128 stands for zero in the data rows.
Here are some points:
[156 121 136 134 195  71  93 140 129 103 134 174]
[118 168 146 153 121  67 128 190  92 157 126 139]
[ 89 144 140  84  85 123 124 115 148 145 118 168]
[115 152 124 140 133 107 131 136 116 154 119 116]
[138  80 122 108 118 162 144  82 156  91 125  97]
[125 100 130 153 168 115 131  97 148  93 113 153]
[105 126 112 125  84 175 156  92 132 133 122  87]
[ 83 135 132 119  97 134 150 128 166 138 105 131]
[106 121 135 106  70 179 151 113 124 148 115 109]
[148 133 112 146 146 131 113 137 106 125 140 102]
[121 121 120 139 129 143 134 137 105 125 119 136]
[109 143 149 111  99 110 149 164 120 152 112 154]
[ 56 133 148  82  90 134 137 137 140 141  92 170]
[113 143 119 100 101 110 144 114 157 116 141 171]
[113 159 114 130 148  83 138 172 113 121 121 150]
[120 133 129 128 161  91 134 186  95 146 109 163]
16 more points follow, each with its number after it:
[162  98 106 140 155 105 131 128 134  79 152 175] 0
[136 125 133 151 160 110 140 119 151 118 126 139] 1
[147 116 110 113 135 151 103  78 155  82 155 107] 2
[113 112 142 110 105 134 168 140 111 149  99  97] 3
[121 133 152 130 115  81 134 189 111 165 116 121] 4
[133 145 120 120 148  89 111 148 138 114 142 173] 5
[110 117 161 110  83 164 160  82 140 149 108 121] 6
[117 131 128 138 129 132  91 110 145 122 142 143] 7
[115 153 150 122 129  91 139 170 127 157 116 137] 8
[143 109 123 138 123 165 119  63 164 107 142 101] 9
[124 128 137 122 135 120 118 126 150 121 135 127] 10
[130 140 121 140 130 163 122 128  89 157 126  74] 11
[143 131 109 109 120 121 113 128 166  88 156 164] 12
[162 121 127 173 153 136 106 118 104 130 141  73] 13
[132 120 162 125 123 133 136  94 146 133 121 137] 14
[122 133 150 116 109 166 140 118 139 171 119 103] 15
Which of these numbered points is nearest to each point below, ignoring the 3 directions in which the first points spread most? Its number follows each.
[115 130 136 112 107 149 155 123  84 136 120 142] > 6
[155 135 104 116 139 105 102 123 171  73 158 174] > 12
[149 111 136  99 108 107 146 133 159 117 126 163] > 4
[123 112 143 110 118 124 162 140 121 140 106 108] > 3
[ 80 138 148 108 117 129 126 147 113 154  96 135] > 11
[124 124 122 134 147 113 133 174  89 148 112 138] > 3
[127 137 154 125 120 149 130 140 128 179 124 100] > 15
[142 132 115 145 140 125  93 137 115 128 136 120] > 7
[175 121 105 152 165 138  95  86 140  93 176 100] > 2
